Each path below is one point turned by a fixed rotation once a step. After each direction that follows a path, write how fast that rotation turns it, in degrees a step (0 if it stays still).
Each turn is a multiple of 5 degrees from 10 to 175, or 0.
Each row of a path follows its step; steps can be skipped.
Path 1:
step 0: [9 -14 24 -14 14 14 1 -46 4 11 0 -11 -24 -26 -14 -9 10 -6 51 -21 13 -12 -29 -1 31 -1 -21 -52 -1 -27]
step 1: [27 -36 -37 21 -6 14 -1 -35 -7 -4 -31 -16 -6 10 -26 13 6 1 -36 -13 29 -9 -2 24 23 -6 16 -46 -10 12]
step 2: [-21 -11 20 -15 -12 -31 29 -35 -17 19 -4 -11 11 35 27 -15 22 -7 -35 -3 52 -26 5 -18 9 17 -13 -14 -1 -10]
step 3: [-5 -11 -8 11 31 8 15 -42 -23 1 38 -23 16 -25 -14 28 19 10 -6 -22 3 -50 13 -27 7 23 -7 18 3 27]
step 4: [0 -32 -3 4 3 1 28 -27 7 -1 25 21 -25 -41 36 -10 -36 26 -9 25 7 -27 -32 3 -2 21 5 -25 -10 23]
step 5: [22 -6 -17 -16 34 36 13 -62 6 27 -6 37 8 19 -14 -11 -12 21 -9 4 22 1 -11 11 -21 -8 -24 7 29 1]
step 6: [-9 -18 -10 17 50 -9 18 -33 -8 -42 -33 8 -32 13 35 -7 26 8 -8 -28 15 4 -27 -4 8 -11 -12 15 -13 -14]
step 7: [21 -14 3 -29 -12 32 -28 -3 9 -5 3 -1 16 -11 44 18 21 15 -11 -45 35 -29 -27 -1 26 -6 -24 6 4 20]
step 8: [3 -2 -18 -29 -4 40 -3 -42 4 -12 3 -47 -19 19 24 6 -4 -17 -33 16 -28 -31 -28 10 5 32 8 1 7 -6]
step 9: [-12 15 0 -15 2 5 12 -17 42 -12 -2 16 -55 1 -10 18 12 8 -36 6 35 -47 11 -16 -13 -6 19 10 35 7]
Speeds:
[-11 7 0 -13 10 -4 11 -6 4 -13 4 -6 6 3 -2 1 7 6 -3 -1 5 15 10 -5 -7 1 6 -4 13 -9]	110
[13 -6 -3 -4 -1 7 -5 6 3 -8 23 -11 0 -10 2 -10 -9 8 1 -6 -4 4 -1 4 8 2 -2 -12 0 -3]	100
[-3 -7 -17 -2 1 9 -1 6 0 4 -3 9 6 -1 -9 7 -3 -1 -1 -18 -2 -4 16 9 3 5 -1 4 13 7]	170
[8 -1 10 -11 0 5 -3 -13 -13 10 7 -6 7 7 -14 1 7 -2 11 -3 -11 2 -7 5 -4 2 -5 9 6 -4]	145
[6 0 -16 -5 -3 -11 11 -4 5 10 -2 1 -5 -17 0 -9 4 1 3 0 -10 7 -3 -7 -11 -12 -8 4 1 5]	60
Path 2:
step 0: [-24 3 19 -33 -14 20 17 41 9 -19 -7 -4 -30 20 -17 -11 0 7 -13 0 55 4 -3 -48 7 4 -5 14 -5 16]
step 1: [-15 10 -16 -2 -2 23 -34 12 -5 19 -24 -38 1 18 -8 30 -17 30 -4 13 -8 2 18 -11 35 7 29 -5 -16 -48]
step 2: [0 13 -6 -23 -41 -2 -23 -34 -8 -9 13 -11 21 -57 -5 -20 9 15 28 23 -9 17 -7 7 5 40 6 16 -15 6]
step 3: [-11 5 -3 17 -31 27 -9 26 -13 -1 28 38 38 3 4 -18 -12 -17 10 -34 -10 -6 2 -12 -15 -17 -3 57 14 -15]
step 4: [19 -34 -21 21 33 5 -25 -16 0 -3 -18 9 12 3 9 -10 -21 12 20 -29 -47 -22 40 3 -2 -8 -27 -23 -14 6]
step 6: [-7 24 -1 54 -11 -4 27 28 1 26 19 0 -5 51 -23 25 -4 -7 -12 -14 6 18 11 14 19 -1 20 -25 17 -4]
step 7: [-13 29 8 0 15 -42 20 -49 3 -8 -14 -16 -12 7 22 9 -5 0 -13 12 -19 4 6 17 3 66 -15 -18 -2 -7]
step 8: [-39 -4 6 -47 -6 4 41 -4 10 12 4 4 -15 3 4 -2 14 -46 -15 10 11 13 -11 13 -12 -8 -15 55 -4 -12]
step 9: [8 -26 35 16 16 22 -41 1 12 -12 -11 -34 -7 26 -3 43 -18 -18 -4 15 -29 11 6 7 -8 -31 -1 26 -9 -5]
step 10: [22 -1 22 -22 4 -28 -24 -13 9 -39 10 -26 -6 -48 10 22 23 31 20 -1 22 -26 -11 -11 8 -14 -32 0 9 3]
Speeds:
[-7 -11 5 -10 0 -7 6 -9 11 3 11 -4 -1 -15 -1 -12 -3 -9 12 -2 4 -9 -8 0 8 4 7 -9 -4 -2]	130
[8 -6 2 2 2 7 -5 0 4 3 -2 1 3 10 -2 6 -11 -4 2 9 -9 -12 13 19 12 3 14 -3 -2 6]	140
[0 1 0 13 17 1 -5 4 -4 4 -2 3 1 -8 -19 0 1 -16 0 1 -1 7 5 -4 4 -1 2 -2 -7 -18]	140
[3 10 -5 -8 10 4 1 2 -1 2 5 -6 -3 16 -15 -4 4 9 7 1 10 1 -3 -5 8 9 0 -14 13 1]	65
[6 15 1 17 -10 -1 -2 -6 9 2 6 5 -2 -6 2 14 10 9 12 4 5 1 -10 5 8 -2 6 -1 -4 -5]	85
Path 3:
step 0: [-10 3 33 23 32 7 16 7 15 13 3 -56 11 -5 1 14 1 11 -45 -15 5 2 -19 -11 -19 -17 5 7 34 8]
step 1: [11 -2 13 15 33 23 -26 -10 17 -24 30 -6 19 0 1 -7 3 -15 -14 -24 17 16 -24 4 -40 -5 28 -45 -18 -5]
step 2: [8 1 47 0 -24 -7 -5 -15 -6 -17 23 -55 -6 -9 4 -34 12 10 12 -7 -7 15 -27 -28 -23 -20 4 -6 13 -16]
step 4: [18 3 12 -33 -5 10 12 19 -17 -7 -11 -20 1 19 7 -52 -2 -12 -30 29 -20 23 -18 -10 -30 1 25 -11 -17 11]
step 5: [27 -22 20 -4 -11 18 3 -9 -42 24 33 -7 -12 27 -14 0 12 -36 -27 15 16 -1 -29 -11 -12 4 -20 -4 24 21]
step 6: [-27 -9 5 -38 4 23 22 -19 -8 14 32 -1 10 10 14 -9 10 17 1 29 -17 2 -22 20 -30 10 -11 -44 -8 28]
step 7: [-4 -7 -7 7 -7 32 29 13 17 38 21 -20 -4 1 -27 -22 2 7 7 0 -2 42 -23 6 -21 15 3 14 43 27]
step 8: [-7 6 -11 8 10 31 30 -4 26 5 21 -22 27 8 -13 6 54 -5 -31 6 12 14 -38 10 19 3 -6 -27 -18 2]
step 9: [2 4 -16 19 -23 23 9 -48 -1 10 -7 -31 9 -23 4 -13 25 16 -28 -22 -1 19 -14 -8 -53 17 4 1 -4 7]
step 10: [-16 26 5 10 -20 26 -16 -12 15 7 36 -7 -15 -39 -24 -9 22 -34 6 -9 11 23 -14 -35 2 -5 -3 -19 -24 25]
Speeds:
[-10 -8 8 -7 -10 -7 1 -3 9 -1 22 3 -6 1 3 -5 -1 4 17 -6 8 1 13 2 -6 0 -3 -4 0 0]	85
[-2 0 8 6 3 3 -6 -5 -8 -11 -5 0 5 -5 -1 -9 -6 12 8 5 12 12 -7 13 15 6 -2 -7 11 5]	70
[-7 -1 -17 -4 -7 8 -6 -2 10 0 4 3 3 -9 -3 1 -1 5 -10 16 9 5 1 -8 -1 10 -15 6 2 -8]	25
[-15 1 -14 0 -11 5 9 -8 -11 5 -9 0 -1 -6 -7 4 12 -4 3 -8 7 7 10 5 7 -3 6 0 -6 9]	20
[5 0 10 13 -7 3 -3 -3 1 15 0 -4 -12 1 -8 -2 -5 4 -2 8 -4 12 7 -3 4 -19 -6 10 2 0]	145
[3 5 -6 2 4 10 -4 -4 4 6 -4 12 2 -4 1 -13 -12 -7 4 1 -8 11 11 -1 -10 6 18 -6 4 -5]	130
Path 4:
step 0: [-1 6 27 21 22 22 16 21 -7 19 -17 -1 -52 14 15 -6 -21 -14 -13 -11 13 37 -43 4 -33 8 7 -16 6 9]
step 1: [12 -22 -2 15 29 11 -4 16 -10 19 29 -5 7 -9 65 -8 13 9 26 -32 14 -11 -18 -13 2 5 -24 -25 6 8]
step 2: [15 -16 -18 2 -3 15 -41 -10 -1 13 12 11 15 -8 -14 37 -26 21 32 3 12 -18 -14 -2 20 2 2 -48 -22 -35]
step 4: [10 3 -46 -4 -39 -6 1 13 -29 -10 6 -12 -10 -16 23 -13 15 5 -36 -4 -19 -5 -12 -1 27 17 -13 37 28 -12]
step 5: [-15 19 28 7 -45 -1 -7 -3 -38 -11 -21 13 6 -47 -24 -1 11 26 -3 -36 -14 14 8 22 1 16 -3 -20 17 -8]
step 6: [-36 18 24 28 -8 12 -18 15 12 -9 3 -7 27 21 10 -10 22 2 10 -15 2 0 36 3 -52 14 37 -4 18 -9]
step 7: [-17 -14 -5 33 -8 -1 5 15 30 27 -24 -26 -1 14 4 -34 -23 5 -11 -17 24 -45 0 -10 9 18 20 26 -31 -11]
step 8: [-11 -6 27 20 12 -44 14 -13 1 24 2 -12 20 -19 -10 -10 -11 -9 4 -5 -23 -13 -32 -4 49 -13 26 -22 -13 34]
step 9: [18 -8 -35 -20 4 -48 -4 3 1 -24 30 31 21 4 0 -1 11 -16 26 0 -19 -22 15 11 -5 -35 36 -7 13 18]
step 10: [0 13 -35 -20 2 3 17 9 18 -14 -11 47 -11 -6 -58 1 -1 8 -9 -7 -7 -7 -8 -25 -19 -22 -1 33 -19 -19]
Speeds:
[-17 -4 -5 3 -2 -3 7 -7 -5 5 -2 4 -7 8 -7 -5 3 8 -1 -6 0 12 4 10 -6 -7 -10 6 18 -9]	60
[-2 10 5 4 4 2 3 13 -1 3 -16 0 13 11 9 -1 -5 -5 -3 -13 17 7 4 8 6 -2 1 -5 -1 2]	55
[-1 -12 5 9 5 9 -9 -16 -4 -2 -1 -4 -4 2 4 -11 -6 8 -7 -13 4 5 7 -10 -12 6 4 -4 -6 11]	60
[5 -7 9 -9 -7 6 12 -10 10 -8 -1 -14 1 2 4 6 0 -1 -2 7 2 6 13 7 0 -11 -15 1 -8 3]	0
[5 2 -14 -1 -4 -6 -4 2 1 3 3 9 2 -1 -6 -1 -10 -8 -21 1 -11 7 14 -4 6 -4 -4 -10 4 9]	65
Path 5:
step 0: [-22 27 24 50 -12 16 19 13 23 17 7 -13 -8 -6 17 -8 -2 -20 14 7 0 15 21 16 25 21 -24 43 -2 11]
step 1: [8 5 23 -1 16 18 -10 36 0 -27 -30 7 -20 -22 29 -12 -14 -10 -56 33 -29 -6 -7 -7 19 2 10 22 9 -1]
step 2: [5 3 46 -2 14 -12 39 -14 2 -16 -19 26 11 28 23 15 10 -2 7 5 6 -7 -12 -18 -12 40 6 32 -39 -2]
step 3: [-5 -23 -14 -21 15 18 27 -1 3 17 -19 26 2 -19 8 -21 3 4 -10 -3 -4 -3 7 43 -17 8 56 18 -2 42]
step 4: [-2 -25 6 14 8 -5 31 13 1 18 14 8 33 13 -4 -63 22 1 -24 13 43 7 -13 -30 -9 -10 -2 6 -9 6]
step 5: [-12 29 -16 7 9 -25 22 -16 -9 -11 -14 6 23 -29 17 -10 -32 51 -12 -5 21 43 9 13 0 -11 2 13 22 -3]
step 6: [10 -18 17 25 40 0 -13 9 34 -14 -9 -9 3 7 30 6 0 7 24 35 34 15 -10 14 -20 -48 3 -14 -7 -8]
step 7: [5 3 -15 -1 24 22 -4 -20 22 8 -27 -11 -5 -2 -47 24 -24 11 -28 13 22 28 9 -3 -45 21 2 0 -9 -27]
step 8: [-27 -16 -9 3 28 47 -3 -4 1 21 6 9 34 1 5 19 -32 -27 31 -11 29 -19 -18 -3 7 -10 1 23 17 -23]
step 10: [-39 7 22 -28 33 0 10 -5 16 7 13 16 15 24 -20 8 7 39 29 -31 -10 6 -19 -9 17 -9 -15 -37 -5 -8]
Speeds:
[-3 7 7 -10 2 -10 -8 -7 9 -15 -8 7 -7 7 9 6 1 7 -2 7 -2 2 -12 9 3 -3 -1 -10 -14 -5]	85
[-14 13 3 1 -8 -2 4 -4 4 1 2 0 8 -9 6 1 -9 9 13 -14 0 -10 5 1 -8 8 5 5 -7 -12]	135
[10 -2 1 5 10 -8 15 -10 -11 -8 8 -2 10 -8 1 -12 7 -1 -5 2 -4 -9 2 12 -1 3 6 -12 -3 -4]	40
[14 -4 4 -2 4 -6 9 7 -2 -7 -2 -1 -1 0 3 17 7 14 19 0 -7 2 5 -7 -8 -4 4 1 5 9]	100
Path 6:
step 1: [6 33 -17 5 8 15 -5 0 -39 18 -49 -1 38 -21 -11 5 17 -1 -7 16 16 7 39 0 -40 -14 -12 9 6 -6]
step 2: [36 13 1 13 13 -5 28 -15 -8 -24 -31 19 -8 25 -26 -2 9 21 -22 5 3 -27 -17 14 19 -22 34 4 -28 34]
step 3: [20 -1 -19 -18 33 21 -20 -7 1 0 -14 -14 -31 2 8 30 -28 17 7 3 30 37 -20 5 -13 34 -5 -35 -29 2]
step 4: [15 -2 28 2 0 6 3 -51 -39 -6 -4 -33 11 -23 24 -4 19 9 -13 -49 -28 -12 2 4 -7 19 -20 -15 -5 -3]
step 5: [33 -22 -5 20 -25 15 19 12 9 -3 11 22 3 11 -25 5 18 -36 -6 -1 -23 1 -16 8 45 49 -3 -19 -15 -24]
step 6: [-29 31 -4 -31 -21 1 -18 16 3 -28 2 2 -29 3 5 -14 4 -2 37 -30 27 -9 28 -2 5 22 0 -11 -10 -46]
step 7: [-17 -12 4 7 -6 13 17 9 -13 -28 -28 15 8 23 4 -2 41 -16 1 11 -29 -16 17 -34 -53 6 -19 3 28 8]
step 8: [7 -3 -24 11 0 -31 42 6 5 6 14 46 -14 20 -16 9 -30 22 -1 13 3 -39 -5 5 -11 -30 -4 -29 -1 -22]
step 9: [1 24 -6 -13 10 -31 -11 -2 -8 -2 -13 12 9 -11 30 38 -12 -19 11 1 10 49 41 3 -25 -23 7 -31 -20 19]
step 10: [10 0 24 20 -26 3 0 -34 -16 20 -59 3 3 -2 24 -16 -12 -4 -25 14 -16 -19 -8 -8 11 -26 -22 10 -32 22]
Speeds:
[3 7 -5 -2 0 -6 2 11 14 -5 -13 -8 5 4 15 0 3 -11 7 -4 7 -5 -4 -2 6 1 10 7 -15 4]	100
[0 2 1 -4 15 -14 -9 -1 -1 3 -1 -7 -11 6 3 -2 5 5 11 2 -3 14 14 2 0 2 -13 10 -6 -9]	125
[-5 -6 9 -15 3 9 -7 2 -12 -2 -3 0 23 4 11 -3 8 4 0 0 -10 -6 9 6 -3 -2 0 0 -5 5]	130
Path 7:
step 0: [-8 -9 30 -15 -24 -5 17 -7 -21 33 -11 23 -5 23 38 45 -35 -7 -15 6 5 -2 17 -3 13 -7 23 -21 32 30]
step 2: [13 -11 -15 25 -11 14 -36 -5 -26 47 -12 49 -3 1 45 -20 0 8 5 -5 23 -11 2 -18 -30 30 9 11 13 -5]
step 3: [-9 -12 32 38 21 -3 32 -13 22 17 19 7 -4 2 -5 7 -22 -45 -24 -22 -9 12 8 -7 -25 7 37 -27 31 12]
step 4: [24 15 30 -2 5 4 -23 -12 -28 54 -11 -4 -31 35 12 38 -18 -8 16 -18 14 6 -2 18 39 -7 -12 5 -3 17]
step 5: [-22 -38 11 -15 -10 -25 20 26 -2 34 -24 25 -9 -37 24 -9 17 9 0 -40 12 -9 13 -2 0 34 26 -9 9 29]
step 6: [13 16 1 28 31 14 -15 -19 -10 35 15 4 -44 -20 29 -1 -14 -24 9 12 19 20 -7 -30 -36 14 24 17 19 -23]
step 7: [11 -21 23 31 17 20 -9 -11 4 45 6 31 32 34 -12 0 -16 -23 -26 -41 -6 -10 19 10 9 23 3 -21 2 19]
step 8: [-2 6 38 -4 -24 -35 15 -7 -14 23 -28 -8 -44 8 38 32 -17 -14 11 -12 6 1 4 3 -6 -22 28 -15 23 30]
step 9: [-9 -21 -6 -1 26 7 -8 14 -6 57 12 8 -36 -35 -8 5 18 2 4 -32 30 18 -20 -8 33 39 5 14 -3 11]
step 10: [19 -5 11 7 14 4 -2 -7 -15 31 -6 36 10 2 51 -26 -21 -3 11 0 4 -12 39 -13 -42 22 16 4 38 -9]
Speeds:
[7 -6 3 -5 -10 5 -15 4 -1 2 -6 8 12 10 -8 -9 -7 1 10 -6 9 0 3 5 8 16 -9 4 1 -4]	140
[-2 -6 7 6 11 9 -9 3 10 2 -11 1 8 -14 2 -2 -3 12 -1 -1 8 -1 1 -15 -11 -10 -6 0 -1 -10]	90
[8 2 -3 -1 21 -3 2 -6 5 2 0 1 3 1 8 -4 -5 3 7 -2 -6 -7 18 16 6 -7 -7 6 -8 5]	120
[-12 9 -9 -9 -3 -5 -3 3 9 0 -11 -5 -8 -2 10 1 2 10 -2 -14 12 -7 -5 7 11 2 9 5 -2 -8]	95
[3 1 -12 3 3 12 -3 2 -12 11 2 9 5 7 2 3 14 13 -13 -4 -8 -10 -7 -4 9 -2 -7 -1 1 3]	145
